In the rows, 128 means zero.
One turn sends every row of this set to another row. A few are shown first. Where does it send the rows asked after them?
gamo: [125 135 161 129 137  89 118 147 125 156 143 122 113 100  97 105 109 179
 138  98 175 125 123 126 139]
kez: [155 114 125 133 164 109 115  94 145 114 124 124 184 120 140 121 161 153
  88 135 128 163 103 129 135]
gizog: [123 116 154 106 148  94 121 135 112 136 126 128 125  93 121 113  98 165
 133  95 182 121 142 148 150]
miral: [121 138 157 117 147 104 120 133 121 152 133 135 123  88  84  97 113 181
 132 102 170 113 120 135 133]
Lami: [134 128 135 119 106 181 107 141 189 135 112 124 152 113 147 125  97 130
 144 135 141 162 109 145 128]
limi: [162 108 132 147 131  99 131  81 109 133 120 145 131 144 153 136 178 146
 124 145 139 160  94 144 129]
dek: [140 118 146 121  72 104 128 121 135 119  93 141 116 109 112 152 102 137
 140 145 121  83 136 137 140]
Zopif: [131  96 171 145 132 148 122 143 113 120 159 112 103 130 136 131 163 133
 110 106 145 184 122 148 110]
Zesi: [132 121 171 133 180 125 114 149 129 114 137 106 173 143 129 125 134 125
  94 126 132 167 152 122 105]
rali: [118 131 160 103 156 105 121 128 113 149 120 143 132  96  99 101 105 169
 131 103 179 114 140 146 136]
domi: [147 105 150 137 144 109 125 118  86 142 147 142 118 165 129 131 152 123
 109 171 137 143 120 149  77]
livin: [138 140 121 127 105 167 123 147 136 141 110 153 128 154 176 103 106 109
 112 142 138 120 151 149 108]
Dudop: [112 161 166 123 134 100 163  99 139 128 109 111 116 105  95 135  73 125
  98 142 133 135 140 118 119]
sobon: [124 121 152 122 144  78 117 150 118 141 141 114 121  96 114 115  97 166
 135 100 176 120 134 133 146]
Lapug: [160 138 129 143 161  90 116  97 135 116 130 114 185 128 139 128 152 143
  95 153 117 158 107 117 127]
luk: [148 121 176 134 161 126 115 133 142 121 140 103 172 154 141 118 131 137
  75 127 135 179 133 126 108]
Fadup: [123 170 160 126  67 114 129 120 158 119 111 123 127  94 101 146 104 135
 117 120 117 125 144 134 150]
Tarot: [132  94 115 147 157 107 113 136 103 130 166 133 121 123 101 132 173 133
 120 153 128 138 112 137  91]
pef: [120 139 163 100 103 117 162  95 143 143 135 118  87 101 100 143  88 123
 103 133 154 155 131 149 139]
mel: [142 154 105 124 110 181 112 138 150 131 123 144 148 118 148  89 114 127
  95 146 116 112 125 138 107]
Bedo: [139 164  84 161 102 119 118 153 153 146 130 138 134 143 163 108 119 122
 120 148 117 122 131 117 119]
todam: [136 129 166 130 121 108 162  88 149 120  87 111 108  95 108 133  86 154
 119 137 131 121 101 107 140]
Vetap: [150 104 136 131 166 134 116 103 141 106 115 124 175 104 129 123 171 156
 110 119 127 157 103 126 141]
sed: [141 128  90 151  91 146 122 142 134 122 119 140 110 125 191 114 119 121
 122 133 128 122 124 142 128]
bonof: [119 160 102 127 124 133 111 135 186 158 114 145 169 125 128 132 106 118
 151 159 136 158 128 140 120]
vupi: [140  95 171 148 132 150 119 134 110 111 160 107 111 134 139 119 148 140
  84 123 137 174 106 146  91]
zamu: [108 144  82 155 109 137 119 122 155 132 112 148 123  96 135 136 123 125
 164 150 130 148 102 149 114]
Movos: [151 107 165 130 132 156 114 121 102 108 166 103 123 119 128 118 142 134
  80 144 126 160 102 151  87]
tov: [150 112 168 109 114  93 157 104 156 161 104 126 107 137 104 142  84 143
 130 159 151 116 114 112 138]
tokeg: [140 107 134  93 113  99 148 104 143 145 144 116  99 100  90 146  82 128
 108 166 146 115 114 137 133]
Kozo: [125 154 158 103  72 125 120 133 150 128 132 128 128  99  83 142  94 124
 106 141 119 108 151 147 129]
ger: [128 156 154 137  80  88 132 123 149 123  88 134 132 116 112 151 100 135
 135 135 117 103 150 121 146]
Rir: [118 117 128 138 124 169 105 165 155 118 115 117 136 116 138 125  77 116
 145 159 125 131 118 137  84]
kikop: [156 145 189 132 140 134 120 118 139 129 144 103 163 151 140 119 142 137
  82 127 133 192 121 130 116]
Tasa: [137 123 166 100  63 126 124 130 140 139 115 143 110 122 100 147  99 128
 128 145 133  98 148 154 132]
rubi: [146 113 130 146 144  98 130  90 121 152 122 161 139 157 136 129 184 148
 118 141 147 167 104 144 120]
narid: [148 176 113 145  87 164 119 137 170 155 124 146 134 136 154  95 133 138
 113 128 125 140 116 126 129]
Tet: [146 113 147 138 155 105 125 113 134 164 120 160 147 162 118 131 188 147
 138 137 147 163 120 130 124]
tur: [132 101 129 154 150 106 123 123  93 134 157 140 115 148 116 125 161 132
 103 160 132 143 111 145  73]
dokev: [106 135 130 158 104 149 126 149 143 143 104 146 102 138 148 133 104 116
 169 146 140 152 123 146  90]

Zopif turns into Tet
sed turns into narid
Now these:
miral turns into gizog
pef turns into tov
Movos turns into limi
zamu turns into Lami
Kozo turns into dek
vupi turns into rubi

One turn sends every row of this set to another row. A few are shown first. Where does it send the rows asked after them?
Vepu: [133 144 158 130 156  74  96 139 148 106 131  92 121 130 143 123 123 107
 144  82 144 130]
fopit: [147 184 147 100 124 160 132 121 117 100 152 143  88 143 134  85 141 135
 172 128 150 146]
vele: [162 115 122 123 154 129 109 101  95 105 125 140 124 142 144 135 181 142
 116 147 100 119]
vof: [130 157 156 133 157  89  98 143 145 113 130  83 112 132 156 112 125 109
 145  81 152 125]
Sosud: [152 140 123 101 136  91 152 121 141 119 136 134 134 132 148 130 104 132
 198 120 131  89]
pegiv: [143 175  99 101 136 145 114 135  96  97 132  89 144 156 134  72 145 113
 131 117 145 134]
mudu: [114 143 134 130 141 145 163 109 129 125 154 170 144 154 171 110 154  96
 142  76 135 146]
duz: [150 157 158 120 169 145 157 151 166 138 139 118 104 134 104 124 159 149
 149  91  90  80]
kat: [122 149 110 160 164 137 109 117 138 140 170 127 122 112 132 121  91 114
 165  94 101 130]
Nido: [148 157 117 156 184 143 154 120 132 129 182 121 171 107 145 127 139 151
 161  92 148 153]
zisag: [116 137 127 108 128  79 168 127 111 111 117 109 143 128 148  99 142 127
 159 118 120  72]
posod: [184 141 125 113 162 134 155 151 174 126 140 163 142 173 131 109 153 119
 120 114 109 147]
zulo: [123 147 143 121 148 137 153 136 136 130 133 115 147 146 158  80 135 109
  78 102 121 150]
Kek: [110 152 128 141 152  78 136 149 156 133 117 138  93 124 122  81 166 136
 171 127 115 130]
suv: [182 161 110 137 126  93 128 131 119 122 130 118 151 125 125 121 104 127
 182 142 103 120]
fidof: [123 159 155 135 118 113 173 117 100 122 151 128 118 113 133  97 128 133
 156 143  88  90]
Vobu: [162 161 168 143 180 128 178 146 150 119 164 120 138 120 124 111 177 171
 134 111 138 137]
rimis: [154 121 111 114 153 149 100  91 107 125 128 141 117 120 148 144 142 159
 134 144 104 132]
Lisad: [172 152 129  82 151 140 137 154 124  84 150 110 119 179 121  82 166 122
 130 116 135 104]
bomen: [158 170 111 169 155 127 130 128 107 132 141 114 150 137 114 129 177 109
 161  71  87 105]
tonap: [125 165 148 148 176 102 166 146 147 120 154 112 130 116 147  80 167 168
 139 126 157 159]
zake: [120 156  98 158 168 144 115 127 134 142 172 127 118 119 151 108  99 112
 171  87 112 126]
Mibil: [152 195 110 104 124 173 137 120 101 117 126 120 133 141 107  86 169 146
 169 121 124 135]
Kuz: [161 175 174 138 125 133 144 131 140 130 128 151 126 143 142 101 155 113
 121 118 118 185]
Kot: [124 163 133 147 150  91 140 158 150 134 120 132  81 136 133  77 172 138
 167 127 121 127]
gur: [146 156 115 173 154 110 128 122 110 127 139 119 154 129 100 126 179 103
 153  85  77 108]
Toz: [131 115 109 111 148 121 104  98 105 115 109 139 113 128 158 122 165 155
 130 154 119 131]
Tam: [137 150 140 150 182 101 148 131 132 105 167 103 160 122 165 107 144 142
 143  90 177 153]
rafe: [182 154 148 138 138 103 146 133 108 106 164 111 136 133 124 117 112 117
 140 141  80  88]
bodu: [138 140 168 115 165 130 155 145 160 129 145 122 110 125  99 130 156 145
 144  93  86  81]
lekis: [143 119 156  97 150 143 117  94 112 112 127 138  98 124 150 140 162 162
 120 145 117 114]
neti: [156 113 131 105 153 121  95  92 101  97 123 139 124 138 161 151 158 138
 129 124 130 125]
rupin: [151 165 117 111 137 150 156 123 145 144  98 135 176 147 137 124 157 129
 138  77 123 153]
Paril: [164 160 128  96 143 170 140 117 107  87 182 140 117 170 136 106 141 109
 161  96 139 106]
niru: [169 163 123 161 186 135 167 139 131 124 166 119 174 124 118 121 185 156
 144 103 124 136]

rupin turns into posod
Vepu turns into kat
Sosud turns into suv
Now these:
niru turns into Vobu
fopit turns into pegiv
Toz turns into neti
Kot turns into vof

